In the data rows, zero lies at 7.5, halfway between 7 and 8.
Here are some points:
[ 9  6  9  7  7  8  9  8 10  6  4  8  8  8  8 13  8  8  8  5 10  7  8  5  8  5  7 10  8  5  7 13]
[ 7 10  7  9  9  7  5  5  5  5 10  6 10  5  5  8  7  7  8  9  8  9 10  8  7  7  9  6  8  8  8  6]
[10  6  9  9  8  6 11  5  6  4  7  9  6  7  9 10  9  9  8  8 10  9 11  3  7  6  7 10  6  8  8 12]
[ 8  7  8  9  8  7  9  6  6  4  7  7  9  5  7 11  9  9  8  9  9  9 11  5  8  6  9  8  8  7  7 10]
[ 2 15  2  5 10 11  0  2  6 10 15  4 15  6  0  0  3  1  6  6  7  9  2 14  6  9  8  0 12 10 10  0]
[ 8  7  8  9  8  6 10  7  6  6  7  8  5  6  9  8  9  9  9 10  7  8 10  6  7  8  8  8  6  8  7  9]
[ 8  6  9  8  7  8  7  6 10  5  5  7 10  8  7 12  9  8  8  5 10  7  8  6  7  4  7  8  8  5  8 11]
[ 6  8  8 11  9  6  5  4  4  2  8  4 10  4  5 11  9  9  9  9  8  8 12  6  8  4 10  5  7  9  8  7]
[ 6  8  8 10  9  6  6  5  5  3  8  4 10  5  5 12  9  9 10  8  8  8 13  6  7  4  9  7  8  8  8  9]
[ 0 10  6  4  6 13  0 14 12 14  6  4 11  9  3  3  4  8  8  6  0  5  2 15 10 10  9  1 11  7  5  1]
[ 1 14  3  6 10 11  0  3  6  9 15  2 15  6  0  2  4  3  7  6  5  8  4 14  7  8  9  0 12  9 10  0]
[10  4 10  7  6  7 12 10 11  7  2  9  4  9 12 13  9 10  7  6 10  7  8  4  8  6  6 12  6  5  6 15]
[ 8  5  9  7  6  8 10 10 11  8  3  8  5 10 11 10  9  9  7  5  8  6  7  6  8  6  5  9  7  6  7 12]
[ 7  9  6  8  9  8  5  6  5  7 11  6  9  6  6  6  7  7  8  9  7  9  9  8  7  8  9  6  8  9  9  4]
[ 8  5  9  6  6  9  8 10 12  9  3  8  7 10  9 10  8  8  7  4  7  5  6  8  8  6  6  9  8  6  7 11]
[ 2 14  3  7 10 10  0  2  5  8 15  3 15  6  0  2  4  3  7  7  5  8  4 14  6  8  9  0 11 10  9  0]
[10  5 10  8  6  7 12 10 10  7  3 10  4  8 12 12  9  9  7  7 10  7  9  4  8  6  7 13  6  5  7 15]
[ 7  8  7  9  9  6  7  5  5  6  8  5  8  4  7  9  9  9  8  9  8  8 11  6  7  6  8  8  7  7  8  8]
[11  4 10  8  6  7 12 10 11  6  1  9  4  8 11 12  9 10  7  5 10  7  8  4  8  5  6 13  6  5  6 15]
[ 9  7  8 10  8  6  9  6  6  4  7  7  7  5  8 11 10  9  9  9  9  8 12  5  7  6  9  9  7  7  7 11]
[ 5 12  5  7  9  9  3  7  5  8 13  7 10  5  4  3  5  6  7 10  7  9  6 11  8 11 10  6  9  8  8  2]
[ 8  6  9 10  8  6  9  7  7  4  5  6  7  5  8 13  9 10 10  8  9  7 12  5  8  5  9  9  7  7  7 12]
[10  7  8  9  8  6 10  6  7  3  7  8  7  5  8 12  9  9  8  8 12  9 11  4  7  5  8 12  7  6  7 13]
[ 6 13  3  5  9 10  2  5  6 11 15  7 12  8  3  0  3  3  5  8  6  9  2 12  6 11  8  3 10  9  9  0]
[10  6  8  9  7  5 12  7  5  7  8 10  4  8 11  6  9  9  8 10  7  8 10  6  7  9  7  8  5  9  8  8]
[ 7  5  9  6  6  8  8 10 12  9  3  8  6 10  9 10  8  8  7  5  7  6  6  7  8  6  6  9  8  6  7 11]
[ 9  6  9 10  7  5 12  7  5  6  6  8  5  7 10  8 10 10  9 10  7  8 11  5  8  8  8  8  6  9  8 10]
[10  4 10  8  6  7 11  9 10  6  2  9  5  8 11 13  9  9  8  5 10  7  9  4  8  5  6 12  7  5  7 15]
[11  6  8  9  8  5 10  4  6  4  7  8  7  5 10 12 10  8  8  8 11  9 11  3  7  5  7 11  7  7  8 11]
[8 7 8 8 7 7 8 7 8 6 7 7 8 7 8 9 8 8 8 8 8 8 9 7 7 7 8 8 7 7 8 9]
[10  6  9  8  7  6 11  8  7  7  5  9  5  8 10  9  9  9  8  8  9  7  9  5  8  6  6 10  6  7  8 11]
[ 8 10  6  9  9  7  6  4  5  5 11  7 10  6  6  6  7  7  7  9  9  9  9  7  6  7  8  7  8  8  8  6]
[ 6  7  8  8  7  7  9  8  5  8  8  7  6  8  8  6  9  8 10  9  5  8  9  8  8  9  8  5  7  9  7  6]
[ 8  5  9  7  7  8  9  8 10  6  4  7  7  8  9 12  8  8  8  5  9  7  8  5  8  5  6 10  8  6  7 13]
[ 6 10  6  8  9  8  4  5  5  7 12  6 11  6  4  5  6  6  8  8  7  9  7  9  7  8  9  5  9  9  9  3]
[11  6  8  9  8  4 14  5  2  8 10 11  3  9 12  3  9  7  7 11  6  8  9  5  6 10  6  7  4 10  9  4]
[ 9  5  9  7  6  8 10 10 11  7  2  9  5  9 10 11  8  9  7  5  9  6  7  5  8  6  6 11  7  5  6 14]
10 more points follow, each with its number after it:
[ 8  9  6  5  7  9  6  9 10 11  9 10  8  8  7  4  5  7  6  7  8  8  4  9  8  9  7  9  9  6  8  7] 0
[ 5 12  4  7 10  9  1  4  5  8 14  5 13  6  2  4  5  5  7  8  7  9  6 11  6  9  9  3  9  9  9  0] 1
[ 8  5  9  6  6  8  8 10 11  9  3  8  6 10  9 10  8  7  7  4  8  6  6  7  8  6  6  8  8  6  7 11] 2
[10  9  7  8  8  7  8  6  5  8 11 10  7  7  8  4  7  6  7  9 10  9  7  7  6  9  7  9  7  8  8  5] 3
[ 8  8  8  8  7  7  9  7  7  6  7  8  7  6  8  9  8  9  8  8  9  8  9  6  7  7  8  9  7  7  7 10] 4
[ 8 11  5  7  9  8  6  4  5  9 15  9  9  8  6  1  5  4  6  9  8  9  5  9  5 11  7  5  8  9 10  0] 5
[ 6  8  8  9  8  7  6  6  6  6  8  5 10  6  5  9  8  8  9  8  6  7  9  8  7  6  8  5  8  8  7  7] 6
[11  4 10  7  5  7 13 11 11  8  1 11  2  9 13 11  9 10  7  6 10  7  8  4  8  7  6 13  6  5  6 15] 7
[ 5 12  4  6  9 10  2  7  6 10 14  6 12  7  3  1  4  5  7  9  5  9  5 12  7 10  9  4  9  9  8  0] 8
[6 8 7 8 8 8 6 7 7 7 8 6 9 7 5 8 8 8 9 7 6 7 8 9 7 7 8 5 8 8 7 6] 9
Which two of these numbered points are nearest to each point below, ignoring the 2 directions in which the first points spread most? Their numbers follow each, nearest first.
[14  0 11  8  6  3 15  8  8  8  2 12  0 13 15 10 10  8  7  6  9  6  8  2  6  8  2 11  3  8  8 13] > 5 3
[ 6  8  8 10  9  6  6  3  4  4  9  3 11  4  5 11 10  8 10  9  7  8 12  7  7  5  9  5  8  9  8  6] > 6 9
[ 8 11  5  7  9  8  6  4  4  8 14  8  9  7  6  2  6  5  6  9  9  9  6  9  6 10  8  6  8  9 10  2] > 3 5
[ 7  7  8  9  7  7  8  7  6  6  6  6  7  6  8  9 10 10  9  9  6  8 10  7  8  7  8  7  7  8  7  8] > 9 6
[ 5  8  8  9  8  7  6  7  7  6  7  4 10  6  6 10  8  8  9  7  5  7  9  8  8  6  8  5  8  8  7  7] > 6 9
[10  4  9  6  5  7 12 11 12  9  2 10  3 10 12 10  8  9  7  6  9  6  7  5  9  7  6 11  7  5  6 14] > 7 8
[10  3  9 10  8  4 10  3  7  6  6  6  7 10  9 12 10  5  9  3  9  6  9  4  5  4  3  6  6  9 10  9] > 2 9
[ 8  4  9  8  8  6  7  3  8  7  7  5  9 10  7 10  9  5  8  3  8  6  7  6  6  5  4  4  7  9 10  6] > 2 9
[ 8  9  6  7  8  7  8  6  5  8 11  9  7  8  8  4  7  6  7  9  8  8  7  8  6  9  7  7  7  9  8  4] > 3 7
[10  7  7  8  8  6 11  6  2 10 12 10  4  9 10  0  7  6  6 11  5  8  7  7  7 13  6  7  5 11  8  2] > 5 3
[ 8 12  5  6  9  9  4  6  6  8 13  9 10  6  5  3  4  5  6  9 10  9  6  9  7  9  9  8  9  7  8  4] > 0 3
[ 2 11  5  7  8  9  0  6  5 10 13  4 13  7  1  2  5  5  9  7  2  8  5 13  6  9  8  0  8 11  8  0] > 9 6
[ 7 12  4  7 10  9  2  3  5  9 15  7 12  7  3  1  5  3  6  8  8  9  4 11  6 10  7  4  9  9 10  0] > 3 0
[ 7 10  7  9  8  7  8  9  4  7 10  8  6  4  7  5  7 10  8 13  7 10 10  7  8  9 11  9  7  8  7  6] > 8 7
[ 7 10  5  8  9  7  5  4  5  8 14  7 10  7  5  2  6  4  6  8  8  9  6  9  7 10  8  5  8  8  9  2] > 3 7
[ 8  6  9  7  6  8  9 10 11  7  3  8  6  8  9 11  8  9  7  6  9  7  8  6  9  6  8 11  7  5  6 13] > 4 1
[ 8  5 10 10  7  5 12  9  6  6  4  8  4  7 11 10 10 11 10 10  6  7 11  6  8  7  8  9  5  8  6 11] > 9 6
[ 5 13  5  7 10  9  0  4  5  7 15  5 15  6  1  4  5  4  7  7  8 10  7 11  6  7  9  3 10  9  9  0] > 1 2
[ 4  9  7  9  9  8  4  6  6  4  8  3 11  5  4 11  9  9 10  8  6  8 11  8  8  5 10  5  8  8  7  7] > 6 9
[ 8  6  9  7  7  8  8  8 11  7  4  7  8  8  8 12  8  8  7  5 10  7  7  6  8  5  7  9  8  6  7 12] > 1 2
[ 7  6  8  7  7  8  7  7 10  6  5  6  9  8  7 12  8  7  7  5 10  7  8  6  8  5  7  9  8  6  8 11] > 1 2
[10  7  8  8  8  6 12  6  4  8 10 10  3  9 12  3  8  8  7 10  7  8  8  6  7 11  6  8  5  9  9  6] > 5 3
[10  9  6  7  8  7  8  7  7  7 10  9  7  6  8  6  7  7  5  8 11  9  8  6  7  8  7 11  8  7  8  9] > 0 7
[ 8  5  9  7  6  7 11 10 11  9  3  9  4  9 11  8  8  8  7  6  8  6  6  6  8  8  6  9  7  7  6 11] > 7 4
[11  4 10 10  7  3 14  5  6  7  7 11  2 10 13  8 10  8  7  7  8  7  9  3  6  8  4  9  4  9  9 10] > 5 3
[ 6  9  7  8  8  8  5  6  6  7 10  6 10  6  5  7  7  7  8  8  7  8  8  8  7  7  8  6  8  8  8  5] > 1 4
[ 9  3  9  9  8  5  9  2  8  5  7  5  9 10  8 11 10  5  8  2  9  6  8  5  5  5  3  5  6  9 11  8] > 2 1
[ 7  6  9  6  6  9  9 11 11  9  3  8  6  9  9 10  8  9  8  6  7  6  6  7  9  7  7  9  8  5  7 12] > 4 9
[ 9  5 10  7  6  7 11 11 11  8  2  9  5  9 10 11  8  9  7  6  9  7  7  5  9  6  7 12  7  6  6 15] > 4 7
[ 8  4  9  8  7  6  8  5  9  7  5  6  8 10  8 11  9  6  8  3  8  6  7  6  7  5  5  6  7  8  9  9] > 2 9
[ 8 13  4  6  9 10  3  5  6  8 15  8 11  5  4  3  4  4  5  9 11 10  5  9  6  9  9  8  9  7  9  3] > 0 3
[ 7 10  6  9  9  7  5  4  5  5 12  6 10  5  5  7  7  7  8  9  9  9  9  7  7  7  9  7  8  8  8  5] > 1 4
[ 2 13  4  6  9 11  0  6  6 10 14  5 14  6  1  1  4  5  7  9  4  8  4 14  7 10  9  2 10  9  9  0] > 4 8
[11  6  8  9  7  5 14  9  5  8  7 11  1  8 12  5  9 10  7 12  7  8  9  6  8 11  7 10  4  8  7  8] > 3 5
[ 6 12  6  8  8  9  4  8  6  8 12  7 10  5  6  3  5  7  7 11  7  9  7  9  7 10 10  8  9  8  7  3] > 8 7
[ 9  4  9  6  6  7 10 10 11  8  2  9  5 10 11 11  8  8  7  5  8  6  7  6  8  6  6 10  7  6  6 13] > 2 4
[ 4 13  3  5  9 11  0  4  7 11 15  6 14  8  1  0  3  2  5  6  6  8  2 14  6 10  8  2 11  9 10  0] > 1 2
[10 12  6  9 10  7  8  5  3  4 13  9  7  2  7  6  7  8  7 14 12 12 11  5  6  8 11 12  7  8  7  8] > 0 8
[10  6  9  8  7  7 11  9 10  6  5  9  6  7 10 10  8  9  7  8 10  8  9  5  7  6  7 12  7  6  6 13] > 4 8
[ 8  7  8  8  7  7  9  8  8  7  7  8  7  8  8  9  8  8  8  8  9  7  8  6  8  8  7  9  7  7  8 10] > 4 1
[ 4  8  7  9  8  8  4  6  7  5  7  3 11  5  4 11  9  9 10  7  5  7 10  9  8  5  9  5  8  8  7  7] > 6 9
[ 4 12  4  6  9 10  2  7  6 10 14  6 11  6  3  1  4  6  6 10  6  9  5 12  7 10  9  4  9  9  8  0] > 8 7
[ 7  7  8  9  8  6  9  8  5  6  7  7  6  6  8  8  9  9  9 10  6  8 10  7  8  8  8  7  6  9  7  7] > 9 4
[11  6  8  9  7  4 14  7  3  8  8 11  1  8 13  4  9  9  8 12  6  8 10  5  6 11  7  9  4 10  8  7] > 5 3
[ 6  8  8 10  9  6  6  5  4  3  9  4 11  4  4 11  9  9 10  8  6  8 12  7  7  5  9  5  8  9  8  6] > 6 9
[ 6 11  5  5  8 10  3  9  9 11 11  8  9  8  5  2  4  5  5  7  7  8  3 11  8 10  8  6  9  7  8  3] > 0 7
[ 5  8  8  9  8  7  6  7  6  5  8  5 10  6  6  9  8  9 10  9  6  8 10  8  8  6  9  5  8  8  7  7] > 6 9
